In the rows, 128 means zero.
Each run below is a few steps of one of 8 hidden systems, one row a step.
trace 1, j217:
[[117  66 151  98 120 132 128 108  89 118 144 148  92 145 155 107 116 101
   96 126  43 130]
 [134 156 152 106 122 175 104 171 136  79 116 103 141 113 110 196 170 122
  167 162 143 145]
 [150 104 127 146 139  41 142 114 158 172 133 118 133 115 134 109 141 206
  132 156 145 106]
 [102  87  80 144 120 157 153 100  99  93 145 176 147 112 117 104 147  83
  135  67 144 110]
 [140 222 140 140 146 143  96 146 155 146  97 102 136 142 117 129  84 108
  123  97 157 145]
 [121  85 152  88 128  93 132 108  91 150 138 120  78 145 168  95 107 138
   83 147  75 150]
 [115 124 125 113  90 195 135 144 111  75 141 122 126 121 117 192 176 105
  161 171 137 137]
 [161 147 135 174 134  71 141 137 188 170 127 111 143 124 112 136 130 195
  138 152 141  93]
 [130  60 100 129 142 127 156 106  97 105 135 173 148 118 127  78 134 112
  113  62 107 101]
 [117 202 118 120 159 172  89 154 126 108  90 111 159 134 120 142 108  87
  143 106 169 160]
 [108 119 160 116 134  74 121 110 110 192 143 111  89 136 167 100  89 159
  113 168 107 159]]
trace 2, j217, 11 rows:
[[130 119 162  84 142 128  97 153  91 119 113 103 101 143 163 126 111 101
   86 145  54 169]
 [121  99 149  85 111 146 130 142 105 117 131  99 128 107 134 189 170 159
  172 197 136 159]
 [124 102 106 175 114  86 149 101 177 154 138 149 150 113 111 154 154 175
  169 157 160  85]
 [125 117 115 171 147 120 139 118 147 113 145 176 145 119 102  83 128 107
  119  35 134  82]
 [143 189 135  87 162 150  91 138 116 106  87 123 123 152 132  81 100  87
  105  75 140 152]
 [100 134 134  87 123 113 115 131  85 144 129  86  88 143 176 123 117 122
   99 189 121 189]
 [121  97 133 141  61 159 161 117 116 139 173 120 107 113 123 181 151 140
  161 189 130 133]
 [167 118 122 180 104 117 149 123 201 132 125 144 145 127  89 161 139 154
  136 114 114  63]
 [145 106 123 124 195 113 129 147 131  96 110 146 161 131 115  87 133 129
   86  53 113  94]
 [114 161 109  82 179 153  94 139  72 104  97 120 156 138 148  94 112 115
  137 127 171 170]
 [ 79 146 133 147 102 110 114 106  98 179 146 116 109 130 170 122 103 117
  155 192 132 173]]
trace 3, j340 (11 x 22):
[[ 83 137 128 187 141 172 152 164  95 137 165 124 191 114 133 128 131 134
  179 142 122 128]
 [150 137 136 122 190 117  96 166  94 117  91 140 152 112 147 115 115  75
   99  89  97 176]
 [165 148 114  85  74 130 102 152 109 115 134  37  86 131 145 140 125 155
  100 123 135 130]
 [121 142 165  60 125 160 115  79 148 106 112 156 111 140  95 111 133 151
  178 117 187 113]
 [155 105 114 181 103  53 125  76 160 174 129 175 112 115 130 118 114 130
  141 141 120 103]
 [ 68 134 147 192 107 143 175 159 143 131 181 113 149 113 128 118 170 109
  150 126 105 123]
 [107 115 123 103 196 130 153 139 122 110  94 148 141 140 141 122 143  70
   62 112 112 181]
 [146 122  89 102 112 149 126 136 107 136 135  67 104 156 139 191  82 166
   77 153 137 127]
 [142 141 145  98 141 199 107 113 132 100 107 158 160 143  87 146 104 152
  189 116 156  92]
 [197 121 128 165 127  60  92 125 139 138 109 164 139 112 142  92 131 141
  149 139  88  96]
 [ 97 128 144 151 100 111 142 168 104 115 188  84 127  94 144  83 192 143
  156 125 135 131]]
trace 4, j66 (11 x 22):
[[169 126  53 128  84 118 100 118 139  94  81 112 133 124 148 163 132  83
  113 113 125 122]
 [119  96 151  96 205 117 140 148 141 130 118 123 162 143 116 143 132 215
  125 150 136 106]
 [141 147 111 153  99 144 111  98  71 154 147 152 134 108 134  67  81 107
  176  98 158 134]
 [111 155 128 135 100  76 100 125 187 101 116 115  99 162 157 119 171 127
  121 185  94 104]
 [ 94 118 204 107 183 157 162 164 104 144 150 139 138 103 110 121 147 117
  129 102 128 182]
 [178 110  69 127  46 123 124 101 116 123 119 110 105  95 136 159 138  85
  127 101 146 139]
 [126 114 140 116 174 120 152 127 186 123 128 135 127 165  95 165 140 200
   95 162 143  85]
 [125 137 132 166 136 163 124 119  71 166 161 155 138 121 120  90  55 108
  136  72 131 128]
 [115 151  76 144  78 112 104 128 154  83 110  98 127 165 173 117 152 108
  116 163  83  95]
 [110 132 184  97 212 151 155 165 115 133 110 135 167 126 120 130 146 139
  122 148 127 176]
 [156 108  89 134  66 118 102 103  84 147 121 119 132  72 146 153 116  98
  179 107 154 157]]
trace 5, j617 (11 x 22):
[[109 125  96 120 175 108 127 119 144 124  80 144 197  95 124 125 158 129
  175 103 189 141]
 [ 77 120 119 116 128  89  74 117 100 142 161  93 105 100 144 115 101 131
  152  65 165 126]
 [113 181 164 103 107 158  94 125 105  90 162 137  79 154 130  51 133 107
  141 128 138 125]
 [139 145 142 124  99  99 144  97 171 145 103 138  84 165 153  98 126  96
   74 161  84 146]
 [173  84 149 145  89 147 212 139 146 147 148 117 120 116 104 152 152 143
   89 122  86 120]
 [165 151  99 168 150 155 172 130 171 141  95 145 194 130  89 153 122 152
  139 117 167 106]
 [ 88 124  87 159 162 119  86 142 108 149 148 100 153 127 131 193  67 155
  137 113 147 102]
 [114 143 144 107 149 173  63 156  56  80 155 142 127 129 137 136 120 119
  165 163 136 137]
 [115 124 125  83 131  88  88 106 124 101  76 141 121 136 177 111 157  88
  137 174  95 164]
 [126  59 158  91 107  89 170 119 128 129 137 117 105  86 133 109 189 128
  116  93 108 152]
 [158 156 134 135 108 126 177 106 169 140 116 139 141 110  99  65 157 141
  145  75 189 117]]
trace 6, j340 (11 x 22):
[[142 135 101  97  84 159 142 106 119 106 117 114 154 107 113  94 152 157
  187  93 198 110]
 [109 142 159 135 147  59 100  92 152 178  99 157 131 123 154  80 111 125
  168 146 118 146]
 [ 89 133 127 186  96 107 127 150 127 132 206 110  81 106 125 134 139  94
  108  86 132 115]
 [110 142 129  98 118 188 191 107 145 110  93 142 133 159 128 102 150  71
   96 125 109 166]
 [136  97 147 106 162 107 121 125 147 148 127 128  93 150 123 210 106 161
   81 181 111 135]
 [146 109  83 148 118 182 148 130 128  97 141 134 170 124  92 167 129 161
  149  98 162  70]
 [145 140 133 138 168 110 120 131 127 134  74 150 195 140 156  70 122 145
  163 157  77 123]
 [123 124 140 144 144  86  75 181  75 112 196  96  98  98 149 123 138 142
  119 120 131 124]
 [140 151 105  89  88 177 147 106  88 110 112 120 125 113 132  78 141  86
  137  91 175 171]
 [133 138 177  94 116  88 105  93 163 185 101 125  88 130 136 155  98 132
  138 166 124 167]
 [109 122 125 163  93 131 129 123 182 116 167 133 105 114  83 174 146 119
  137  71 159  78]]
trace 7, j512:
[[168 133 128  80 174 132 149 135 114  99  93 142 125 161 140 107 154 144
   76 195 135 157]
 [137 117 128 157  59 171 151 129  79 134 185 122  92 141 140 140 114 122
  117 178  91 130]
 [111 162 131 154  83 174 150  84 192 139 105 149 146 149  97 137 110 103
  171  99 134  96]
 [132 105 124 128 176  91 130 138 146 180  96  97 161 110 125 167  82 144
  102  69 120 137]
 [122 131  84 133 152 110  78 174  69  80 151  98 152  96 148 111 156 135
  150 103 163 121]
 [135 129 147  76 154 130 117 103 120 101  95 170 132 148 140 104 157 154
  159 213 143 142]
 [122  99 188 148  91 125 137 117 118 163 178 148  72 124 132 146 117 110
  124 160  67 142]
 [126 166 133 156  84 137 145 108 187 123 126 139 111 114  96 109 150  69
  132  57 145 117]
 [143 117 100  85 164 107 168 129 154 151  79  79 146 132 125 144 119 163
   68  92 157 144]
 [ 99 109  74 136 143 147 115 158  56  88 183 103 132 137 146 122 124 162
  115 138 149 103]
 [124 157 126 141 142 150 102  95 140 103 103 193 149 175 132 101 118 131
  167 197 123  96]]
trace 8, j512 (11 x 22):
[[179 185 110 143 127 132 109 159 113 136  89  82 169 138 154  82  89 130
  124 104  97 131]
 [109 103 111  91 129 179 117 149  81 102  95 106 175 112 145 184 138 112
  171 145 118 163]
 [149 115 144 121 103 110  81  92 112 151 147 149 105  99 112 162 106 166
  196 152 175 116]
 [ 86  99 187 129 128  77 131 112 167 141 129 138 131 109 138  74 156 138
  170  94  79 105]
 [118 120 130 135 172  86 141 141 144 112 136 157 100 107 116 146 178  72
   72 115 160 173]
 [175 167 117 101  98 125 146 136 113 119 143  82  79 148 139  73 139 156
   75 139 164 135]
 [ 79 107 104 106 108 207 184 104 122 101 131 124 136 181 135 128 121 127
  107 146  98 112]
 [141 139  93 183 128 140 107 106 153 145 138 161 125 152 105 196  63 125
  118 135 136  88]
 [163 150 138 160 141 113 110 165 137 136 100 103 191 119 136  87 110 148
  159  76  79  95]
 [126 102 109 114 166 128 126 151  86 116  92 132 186  83 148 162 159  98
  160 143 145 190]
 [140 142 156 105 102 105  88 120 101 148 155 112  88 101 133 130 137 170
  176 181 181 150]]
trace 9, j684, 11 rows:
[[ 83 165 126 160 136 136 132 138 161 109  98 132 198 140 143  84 163 128
  193 155 110 110]
 [119 124 138 135 178  81 121 122 121 200 116 123 144  87 123 148  82 129
  129  89 165 172]
 [ 99 149 118 101  79 151 104 129 112  92 147  85  79 138 143 100 122  79
  101  68 116 128]
 [101 140 132 106 176 141 120 104 164  95 124 183 101 184 110 154 132 132
   96 192 154 113]
 [204  78 143 147  80 106 166 122 122 162 164 132  91  97 108 148 132 158
  110 133 113 118]
 [118 158 114 167 106 170 167 159 142  95 116 114 187 142 139  86 175 121
  159 143  96 108]
 [122 124 108 134 203  96 126 136 117 179  90 125 182 110 135 155  92 149
  126 135 163 167]
 [114 115 118  91  86 137  89 142  73 113 154  68  98 103 151 124 110 107
  129  63 128 142]
 [ 89 153 137  96 158 162  81 103 144  70 114 182 113 179 120 130 128 109
  143 169 137 109]
 [178  77 165 135 112  69 133  98 152 171 146 163  84  99 110 156 126 155
  126 137 117 119]
 [127 157 141 167  77 147 178 147 152 108 142 116 145 121 127  63 185 109
  146 108 103 114]]
trace 10, j684, 11 rows:
[[169 171 136 143 116 130 112 103 174 132 104 175  96 123  93 164 124  62
  114 113 163 148]
 [136 112 155  90 112 106 180 126 189 132 113  85 101 155 128 113 154 164
   75 117  90 114]
 [113 107  72 162 151 156 197 124 107 111 164 161 153 131 108 110 153 141
   99 123 186 113]
 [192 166  87 159 112 124 100 151 102 146 122  87 142 140 145 139  76 167
  127 158 130 108]
 [ 75  94 166 116 158 162 121 172  78 116 149 109 151 124 149 157 129 122
  145 143  65 156]
 [166 119 109 102 133 124  86 106 111  96  80 181 135  96 123 154 145  66
  156 117 159 163]
 [126 121 164  65  99  78 103 106 169 123 105  87 101 131 141  95 156 183
  157 120 119 103]
 [ 66 113 141 160 141 142 167  90 133 141 176 183 132 129  97  85 129 128
  156  97 163 102]
 [168 187 106 201 105  97 107 126 163 161 126 125 113 139 131 126  85 102
  103 117 125 109]
 [ 86 135 170 122 159 142 168 177 129 133 150  86 111 148 137 134 146 121
   68 143  85 166]
 [164 105  65 107 126 163 164 105  91 107 106 160 130 125 121 156 136  90
   93 144 178 170]]
trace 11, j527 (11 x 22):
[[ 94 122 143  78 136 202 155 133  63 127 163 110 107 135 121 147 111 140
  121 148 164 166]
 [171 136 121 171  87 127 133  94 174 178  88 138 154 132 119 143  74 119
  154 107  89 105]
 [ 79 107 154  86 170 107  89 157 155  64 126 112 128 123 126 159 191 139
  141 131 123 113]
 [176 141 106 151 162 148 130 130  65 134 145 176 137 108 109  97  94 104
  114  94 182 151]
 [141 125  96 146  76  69 146 119 157 143 112  84 129 136 168  89 155 163
  130 170  98 108]
 [ 48 113 160  90 142 184 131 124  92 127 162 128 112 132 125 170 124 115
  148 148 150 170]
 [179 146 136 175 106 119 122 110 166 166 103 161 131 120 111 133  83  83
  128  70  93 115]
 [103 121 139  83 152 100 119 153 165  62 123 100 117 142 128 113 205 155
  108 126 138 101]
 [159 131 101 138 159 173 153 117  63 145 156 166 125 131 106 126  81 138
  106 132 192 149]
 [139 122 115 164  77  91 131 123 157 156 115  91 147 138 163 118 120 164
  149 162  59  91]
 [ 52 117 163  87 169 177 115 143 109  94 133 140 140 127 128 163 150  95
  153 136 131 166]]
trace 12, j527 (11 x 22):
[[ 54 106 125  87 126 134 111 109 121 121 116  91 153 128 149  90 111 140
  170  60 116 107]
 [119 156  92 143 152 106  78  88 146 107 113 192  99 149 127 161 106  75
  108 154 169 133]
 [187 119 185 112  99  98 103 147 108 112 164 126  68 114 135  90 153 150
  117 141  89 115]
 [101 120 118 142 106 191 214 105 131 118 139 160 159 137 111  91 164 126
  147 143 143 125]
 [138 142 131 172 139 108 152 156 165 181 126  93 134 115 116 211 109 134
   96 145 131 153]
 [ 93 119 153  91 154 139  98 149 112 113 127  82 151 129 135  96 102 149
  141  44  99 102]
 [129 151  57 127 153 132 101  87 133  91  84 179 143 168 134 122 110  92
  110 149 167 118]
 [195 117 156 104  96  93  86 146  95 125 145 114  77 112 146 145 141 159
  126 190 113 139]
 [104 105 149 129  91 177 179 103 108 133 138 154 164 109 121  83 154 125
  200 119 122 134]
 [109 141 114 184 141  88 152 131 188 164 115 132 139 107 121 191 146  95
  107 133 149 155]
 [110 130 163 102 154 110  99 165 105 123 162  73  99 117 131  97 113 148
  100  53 127 124]]
trace 13, j237 (11 x 22):
[[171 131 131  84  93 141  99 101 163  93  80 141 128 145 116 164 149 154
  175 183 137 104]
 [144 113 155 190 140  88 134 153 131 119 181 179 123  88 109 128 189 121
  143 149 135 121]
 [155 141 139 134 112 127 126 116 104 152 113 143 147 102 136  49 107  93
  154  47 123 144]
 [ 42 130  86 115 132 111 168  80 159 141 103 114 142 158 159  96 140 121
  118 143 150 142]
 [117 131 131 128 125 146 136 140 114 143 173 102  64 142 117 186  95 111
   49 123 133 152]
 [173 144 130 113  91 174 106 120 161 103  90 118 137 168 115 158  99 147
  143 131  76  72]
 [128  99 129 171 183 118 147 169 128  92 152 156 174 123 116 131 179 170
  137 162 116  92]
 [176 125 134 123 144 122 120 151  52 156 135 116 151  80 136  87 102 142
  146  85 150 164]
 [ 72 133 117  91 107 114 121  74 136 150  85 117 144 130 161 111 130 128
  192 168 155 160]
 [ 88 139 147 144 142 101 100 134 144 123 166 143  68 120 123 184 143  71
   92 145 146 166]
 [181 145 144 108  78 137  94 125 169  97 104 117  98 138 109 119 125 106
  116  62  92  88]]
trace 14, j237, 11 rows:
[[104 128  78 137 134 163 124 116  75 115 142 133 173 145 144  99 102 171
  174 160 161  98]
 [107 178 167 134 161 123  97 171  88 151 147 112 121 122 150 127 119 127
  136 189 142 189]
 [138 107 148  79 115  93  62 121 124 120  84 119 111 112 162 154 127  88
  148 131  74 160]
 [121 107 119 109 113 120 147 129 176  84 106 132 132 100 107 170 215 100
  137 112 155 133]
 [177 121 149 138 125 103 162 108 162 156 150 154  93 108  77 109 130 150
  107  69 179 110]
 [107 129  95 153  86 153 142  73 115 130 155 160 121 162 132  57  94 130
  149 123 132  79]
 [ 82 181 126 176 152 157 159 160 114 134 151 119 138 168 150  95 120  99
   86 168 108 153]
 [144 105 134 100 142 121 113 153 111 149  95  78 133 139 162 158  83 133
   84 118  49 148]
 [125  81  95  92 131 160 133 137 130  91 100 107 170 119 121 214 157 151
  151 137 136 119]
 [173 142 156 141 158 107 114 148 138 143 149 143 125  91  85 165 139 174
  154 130 199 121]
 [131 131 146 127 105 101  68  93 101 121 147 165 115 117 138  65 114 131
  200 118 139 102]]
trace 15, j66 (11 x 22):
[[133 145 114 182 108 119 137 131  96 132 142 163 163  93 141  80 167 114
  194 170 152 149]
 [136 168 171 137 110  65 124 128 210 155  95 113 122 106 127 120 170 117
  150 129 129 146]
 [ 68  97 159  89 136 112 148 117 133 144 157  97  93 101 117 135 144 128
  113  62 160 152]
 [171 136 106  92  84 169 119 120 108  89 153 117  62 145 106 149 119 120
   82 106 172 114]
 [160  98 144 136 136 157 153 117 130 139 138 155 110 175 118 164  85 160
   84 179  72 101]
 [104 125  93 215 141 166 155 141  95 136 157 167 182 128 133 123 104  91
  139 127 106 116]
 [141 176  93 157 136 105 107 160 168 110  64  96 187 129 150 117 142 107
  136 111 106 122]
 [ 85 108 137  65 177 101 123 128 115 146  91  85 165 114 150 114 130 166
  154 112 152 162]
 [137 142 116  85  95 130  78  97  86 109 141 130  93 110 135 118 134 133
  173 147 207 143]
 [149 123 194 111 107 105 106 104 169 122 144 171  70 142 110 135 145 143
  140 178  96 103]
 [110  90 164 172 127 134 181 135 117 138 186 173 113 107 113 104 152  91
  109  93  96 133]]
trace 16, j617, 11 rows:
[[145 175 153 139  90 152 154 132 168 116  86 138 149 121 129  91 167  58
  142 106  98 154]
 [137 100 107 112 149 112 169 124 157 148 106  94 128 138 123 136 103 132
   48  52 113 120]
 [176 127 108 134 122 164 139 127 113 105 174 148 101 137  79 147 119 170
  108 119 193  83]
 [101 169 123 146 132 122  96 110 164 140 114 129 140 166 132 160 102 165
  168 209 143 109]
 [ 96  83 162 158 149 123 111 155  81 147 157 143 146 112 153 147 114 116
  149 151  47 144]
 [175 146 111 124 129 136 122 168  99  83  90 131 165  94 140 112 181  73
  138 116 126 168]
 [ 92 101  85  64 143  97 144 103 145 125  91  80 133 126 144 125 143 143
   94  88 174 147]
 [120 101 147 111 107 133 132  82 116 133 183 166  77 117  94 113 125 149
  153  98 187 101]
 [128 201 165 156  92 115  91 115 188 135 119 130 114 151 127  94 120 127
  170 147 112  98]
 [121 120 160 163 156 121 152 166 117 152 152 112 129 148 149 109 102 129
   70 128  39 131]
 [201 131  83 148 123 164 172 155  91 105 127 144 142 117 118 146 151 102
   84 146 149 155]]

Which system made each run below?
trace 17:
[[111 142 153 113 222 103  95 142 157  88 104 179 145 150 118 104 150 123
  115 123 126 112]
 [169 102  88 105  99  91 128 140  76 105 148  87 104 100 156  86 160 144
   97 106 147 135]]
 : j237
trace 18, 2 rows:
[[113 153 194 150 158  96 130 123 188 160 137 144 132 134 103  86 124 171
  156 103 127  91]
 [ 87  77  89 153 187 128 153 134 114  96 158 165 136 156 130 136 131 120
   64 123 107 100]]
 : j527
trace 19:
[[ 99  91 107 103 151 175 145 106 114 126 138 123 126 180 122 157  64 164
   86 116 108  92]
 [172 130 134 149 136 133  83 129 124  92 146 196 112 125 100 186 136 117
  150 180 141 106]]
 : j617
trace 20 (2 x 22):
[[139 143  75 134 118 183 189 126 125  93 104 146 148 161 134 109 153  76
   78 146 125 146]
 [154 111  87 106 148 103 132 141 132 138 106  84 150 130 132 188 128 199
  110 181 163 130]]
 : j684
trace 21, 2 rows:
[[158 130 113 103 191 122 103 125 156 105  58 160 155 159 127 171 113 127
  101 157 109 123]
 [167 121 110 149 124 128 120 164 109 118 168  88 137 131 121 130 114 212
  126 128 134  65]]
 : j340
trace 22:
[[146 138 120 151 137  91 134 154  95 183 138  84 129 127 162 139  97 164
  101 187 125 168]
 [ 95 118 127 110  93 201 140 145  73 111 144 103 136 109 138 167 139  87
  152 127 123 174]]
 : j684
trace 23 (2 x 22):
[[ 85 133  96 117 149 129 167 106  93 160 107 121 139 137 165  89 102  87
   86 122 144 191]
 [ 96 175 113 105 106 153  68 140 126  92 145  77  84 160 138 173 107 125
  115 154 146 118]]
 : j512
trace 24 (2 x 22):
[[200  78 131  90 144 130 135 107  94 155 101 145 153 120 121 128  92 193
  144 127 124 116]
 [ 98 126  83 182 122  91 102 138 147  85 154 137 148 122 135 126 182 137
  164 153 147  74]]
 : j617
trace 25 (2 x 22):
[[177 139 105 180  99  76 115 148 158 131 156 114  76 130 127 166 136 124
   75 147 117 105]
 [137 134 153 114 137 186 189 158 116 145 132  96 161 144 117 139 132 192
  131 180 130 141]]
 : j617
trace 26 (2 x 22):
[[131 136 103 160 161  84 109 175 139 152 111  85 161  95 134 204 125 132
  121 126 147 156]
 [135 131 154  59 139 180 119 154  67  98 122  94 125 125 130  97 117 118
  113  75 130 161]]
 : j684
trace 27:
[[101 187  95 159  97 142 106 136 116 112 160 118  98 126 134 156 141  86
  130 172 193 156]
 [149 126 208 104 126  97 142 109 144 191 117 129 102 119 129  86 103 142
  128 113  90 156]]
 : j527
trace 28:
[[116  98 107  87 178 161 102 122  98  81 113 154 143 136 111 122 102 106
  110  47 137 112]
 [195 107  83 108 117 107 101 140  74  97 124 110 129 138 160  92 129 175
  114 156 110 101]]
 : j66
trace 29, 2 rows:
[[115 186 163 120 165 178 183 146 129 148 129 121 128 155 113  91 115 124
   87 137 159 171]
 [117 123 104 134  80 128  93 122 100 159 127  93 108 113 160 201  84  84
  130 135 105 167]]
 : j66
trace 30, 2 rows:
[[115 107 116 118 122 104  78  97 109  92 174 167  79 108 110 124 138 114
  145  92 187 103]
 [146 162 148 191 122  90 137 116 144 139 171 179  98 138 125  58 142 136
  125 169 137 107]]
 : j527
trace 31:
[[151 105 121 129  84 141 167 110 107 159 108 132 128  85 136 131 131  59
  123  80 114 187]
 [109 146 100 104  92 110 126 123 167 133 123  54 116 113 119 169 147 164
  140 116 200 128]]
 : j512
